In the rows, 128 means zero.
Each path below is one point turned by a fixed rotation once a step. After each direction that follows a path, write how fast that rotation turns it, in deg/step (0 if it stays still).
Each turn is a multiple of 5 degrees from 10 to 175, or 0.
Each row of a path follows its step; steps can be skipped.
path 1
step 0: 129, 154, 148, 148, 155, 134, 148, 128, 148, 125, 129, 117, 105, 139, 159, 89, 108, 105, 162, 151, 102, 115, 153, 104, 101, 134, 98, 127, 114, 131, 122, 164, 119, 94, 115, 108, 93, 125, 102, 139, 114, 110, 108, 117, 119, 95, 133, 106, 135, 112
step 1: 165, 77, 145, 129, 134, 140, 154, 135, 130, 122, 118, 89, 174, 136, 124, 130, 161, 126, 155, 146, 91, 128, 117, 116, 124, 110, 132, 120, 123, 120, 121, 124, 91, 119, 113, 135, 122, 146, 115, 185, 153, 143, 100, 137, 137, 133, 147, 120, 120, 114
step 2: 145, 138, 119, 132, 154, 133, 132, 126, 91, 99, 105, 77, 137, 142, 164, 118, 133, 134, 157, 144, 150, 166, 129, 132, 87, 147, 121, 118, 148, 138, 140, 135, 146, 107, 109, 106, 123, 156, 149, 139, 118, 77, 127, 126, 151, 128, 134, 140, 110, 147
step 3: 90, 128, 136, 147, 144, 148, 164, 129, 131, 135, 100, 86, 117, 143, 122, 114, 154, 156, 141, 152, 110, 105, 113, 107, 78, 132, 154, 96, 96, 141, 115, 149, 126, 121, 129, 149, 120, 139, 114, 115, 152, 149, 138, 109, 149, 121, 102, 152, 140, 124
step 4: 145, 150, 151, 127, 115, 147, 165, 108, 126, 111, 153, 106, 141, 155, 160, 85, 149, 119, 177, 134, 133, 128, 139, 105, 123, 149, 158, 143, 152, 115, 122, 140, 144, 112, 91, 132, 131, 98, 116, 164, 128, 135, 118, 129, 92, 113, 116, 135, 147, 141
step 5: 165, 111, 144, 134, 116, 128, 152, 127, 114, 120, 80, 105, 158, 152, 133, 129, 131, 152, 140, 135, 137, 108, 117, 123, 91, 127, 111, 137, 118, 115, 96, 111, 148, 139, 154, 140, 119, 161, 128, 150, 99, 150, 72, 125, 140, 110, 141, 134, 151, 157
step 6: 114, 114, 131, 108, 123, 103, 163, 98, 122, 121, 131, 96, 135, 150, 166, 108, 134, 116, 138, 131, 128, 127, 140, 131, 93, 175, 145, 112, 114, 132, 85, 119, 132, 103, 150, 130, 167, 129, 125, 127, 120, 96, 130, 139, 139, 148, 114, 143, 73, 138
step 7: 120, 166, 163, 138, 147, 145, 166, 122, 138, 115, 110, 128, 116, 136, 118, 128, 149, 123, 167, 118, 139, 126, 174, 123, 98, 97, 150, 139, 105, 148, 90, 145, 137, 113, 122, 116, 104, 126, 115, 120, 105, 166, 112, 150, 164, 147, 118, 145, 128, 123
step 8: 109, 134, 129, 159, 140, 132, 155, 128, 163, 132, 122, 120, 170, 135, 151, 113, 109, 127, 181, 144, 102, 139, 153, 107, 129, 150, 134, 135, 155, 122, 93, 110, 106, 127, 121, 162, 126, 151, 131, 131, 122, 132, 86, 146, 84, 125, 131, 112, 113, 136
step 9: 130, 115, 131, 126, 165, 97, 152, 111, 93, 118, 129, 97, 173, 126, 129, 138, 153, 146, 146, 160, 112, 132, 140, 130, 122, 122, 111, 163, 112, 111, 106, 126, 127, 92, 135, 114, 123, 124, 137, 131, 92, 149, 131, 125, 161, 102, 172, 128, 108, 154
step 10: 108, 129, 145, 139, 162, 149, 163, 131, 138, 109, 129, 101, 126, 87, 147, 149, 124, 95, 141, 159, 118, 131, 124, 154, 82, 144, 154, 108, 122, 125, 122, 142, 137, 111, 145, 149, 124, 172, 109, 150, 95, 112, 153, 150, 119, 144, 114, 137, 114, 140
Speeds:
120, 133, 133, 138, 131, 132, 128, 131, 117, 123, 127, 131, 118, 119, 136, 122, 134, 118, 130, 132, 137, 122, 136, 132, 130, 126, 118, 124, 128, 121, 136, 130, 136, 144, 127, 129, 131, 136, 129, 130, 126, 132, 117, 127, 136, 128, 132, 123, 128, 130
145
125, 134, 124, 118, 131, 126, 131, 133, 132, 123, 119, 118, 127, 126, 125, 126, 129, 124, 125, 129, 134, 129, 123, 133, 128, 144, 132, 118, 124, 125, 129, 123, 132, 122, 137, 116, 126, 129, 132, 120, 131, 137, 138, 128, 134, 133, 131, 111, 129, 133
100
138, 125, 129, 134, 130, 138, 124, 120, 112, 123, 119, 138, 125, 131, 127, 126, 131, 129, 131, 129, 123, 126, 126, 126, 121, 140, 133, 131, 129, 126, 137, 128, 132, 131, 141, 137, 129, 120, 135, 131, 131, 132, 140, 127, 123, 126, 118, 130, 133, 130
45
120, 122, 118, 123, 130, 129, 134, 121, 122, 126, 139, 130, 139, 134, 139, 123, 130, 123, 121, 127, 124, 129, 122, 128, 133, 127, 132, 115, 134, 132, 126, 129, 129, 131, 129, 139, 129, 131, 130, 130, 136, 138, 125, 126, 119, 142, 131, 125, 121, 121
155
134, 123, 130, 128, 126, 127, 129, 130, 123, 127, 132, 128, 132, 120, 129, 125, 131, 117, 139, 134, 139, 128, 125, 131, 138, 125, 137, 139, 113, 136, 126, 124, 133, 124, 121, 120, 137, 126, 132, 133, 136, 136, 137, 128, 127, 131, 134, 139, 127, 122
135
path 2
step 0: 119, 114, 182, 115, 133, 108, 112, 144, 135, 121, 89, 136, 140, 119, 123, 145, 131, 131, 138, 136, 91, 102, 165, 122, 115, 127, 122, 149, 156, 150, 130, 129, 100, 119, 103, 137, 116, 133, 150, 154, 112, 96, 99, 101, 126, 122, 94, 133, 153, 124
step 1: 118, 146, 98, 134, 130, 151, 131, 139, 145, 143, 90, 75, 103, 122, 126, 152, 139, 155, 120, 127, 134, 138, 79, 132, 132, 106, 110, 89, 127, 118, 101, 128, 147, 105, 118, 118, 143, 123, 110, 119, 144, 142, 126, 149, 146, 135, 155, 131, 96, 105
step 2: 150, 116, 148, 115, 130, 120, 150, 114, 140, 112, 143, 151, 164, 152, 96, 137, 115, 105, 124, 142, 130, 171, 151, 119, 150, 127, 135, 172, 138, 122, 120, 136, 105, 138, 156, 116, 166, 122, 117, 91, 115, 112, 131, 86, 133, 117, 136, 109, 145, 123
step 3: 132, 127, 103, 106, 95, 131, 120, 124, 129, 158, 125, 118, 95, 149, 146, 135, 129, 123, 124, 121, 110, 122, 159, 116, 102, 144, 119, 94, 98, 122, 161, 136, 111, 133, 131, 135, 73, 161, 133, 152, 142, 143, 140, 145, 154, 118, 129, 124, 119, 83
step 4: 149, 109, 129, 154, 170, 125, 98, 114, 73, 153, 163, 154, 125, 101, 132, 138, 126, 159, 124, 111, 131, 131, 109, 149, 146, 114, 130, 148, 100, 142, 108, 120, 115, 123, 117, 109, 154, 119, 135, 90, 133, 116, 114, 122, 104, 136, 129, 127, 107, 143
step 5: 116, 119, 123, 98, 135, 123, 131, 143, 158, 124, 105, 142, 135, 141, 136, 141, 125, 91, 116, 154, 112, 117, 128, 130, 133, 142, 139, 138, 147, 158, 139, 113, 159, 162, 108, 143, 140, 103, 146, 184, 113, 102, 125, 150, 156, 111, 87, 123, 126, 105
step 6: 154, 129, 164, 145, 118, 126, 103, 139, 138, 118, 101, 95, 123, 119, 115, 148, 135, 141, 120, 109, 129, 121, 110, 133, 90, 134, 130, 99, 143, 101, 88, 132, 93, 89, 112, 130, 118, 137, 111, 72, 132, 121, 131, 143, 127, 139, 123, 160, 119, 128
step 7: 85, 110, 120, 106, 129, 147, 151, 102, 135, 142, 110, 108, 136, 122, 133, 125, 133, 122, 133, 154, 117, 146, 112, 140, 191, 113, 119, 150, 116, 141, 133, 140, 132, 124, 146, 125, 162, 146, 127, 131, 111, 128, 116, 71, 133, 123, 143, 117, 155, 96
step 8: 171, 138, 116, 104, 121, 113, 114, 141, 135, 128, 150, 115, 107, 175, 122, 147, 120, 141, 132, 119, 128, 161, 179, 105, 93, 138, 102, 140, 152, 121, 116, 113, 113, 139, 126, 131, 128, 148, 132, 135, 134, 136, 128, 159, 145, 118, 163, 114, 91, 127
step 9: 113, 129, 124, 154, 143, 138, 121, 108, 90, 149, 132, 173, 138, 102, 140, 142, 134, 144, 110, 121, 106, 128, 119, 104, 125, 109, 151, 101, 86, 134, 134, 126, 109, 117, 136, 107, 112, 100, 116, 111, 142, 122, 156, 86, 143, 109, 95, 110, 139, 102
step 10: 161, 111, 102, 93, 149, 117, 134, 117, 154, 138, 122, 140, 106, 145, 128, 144, 96, 103, 128, 109, 133, 109, 114, 167, 156, 135, 124, 150, 115, 132, 140, 153, 133, 149, 105, 129, 138, 125, 131, 146, 119, 103, 95, 178, 104, 143, 121, 150, 110, 123
Speeds:
126, 117, 129, 126, 128, 127, 123, 128, 125, 118, 135, 133, 129, 120, 127, 127, 121, 122, 133, 113, 136, 123, 118, 123, 133, 125, 124, 123, 131, 133, 135, 120, 136, 122, 131, 132, 134, 124, 119, 118, 127, 129, 119, 124, 128, 123, 134, 117, 132, 116
140
134, 129, 128, 136, 124, 131, 120, 137, 122, 130, 116, 120, 124, 130, 121, 123, 120, 126, 134, 126, 122, 133, 129, 117, 122, 144, 132, 122, 131, 134, 131, 127, 132, 118, 126, 123, 116, 136, 126, 132, 130, 119, 130, 127, 122, 123, 125, 117, 125, 130
135
131, 125, 140, 124, 138, 142, 131, 132, 126, 128, 116, 135, 132, 132, 124, 132, 122, 134, 127, 123, 132, 118, 121, 117, 125, 135, 126, 126, 127, 126, 128, 141, 127, 131, 127, 130, 136, 115, 125, 137, 130, 135, 130, 128, 132, 138, 126, 126, 120, 130
80
127, 132, 129, 135, 128, 131, 122, 136, 142, 131, 130, 132, 117, 133, 133, 129, 131, 120, 128, 125, 138, 121, 121, 135, 133, 128, 121, 135, 134, 132, 132, 131, 119, 131, 127, 116, 126, 135, 122, 136, 126, 136, 128, 116, 133, 120, 117, 122, 127, 130
155
126, 133, 131, 126, 132, 129, 131, 132, 120, 133, 123, 125, 124, 131, 133, 130, 131, 131, 135, 121, 120, 129, 121, 141, 129, 120, 126, 120, 126, 138, 138, 141, 133, 133, 125, 122, 139, 139, 136, 126, 130, 125, 117, 128, 123, 127, 140, 126, 127, 135
115
127, 135, 125, 125, 134, 127, 135, 129, 127, 117, 130, 123, 110, 123, 119, 135, 127, 134, 136, 125, 124, 134, 129, 124, 130, 123, 123, 124, 129, 119, 121, 133, 118, 134, 142, 126, 126, 119, 125, 137, 130, 119, 127, 125, 127, 123, 131, 123, 137, 127
55
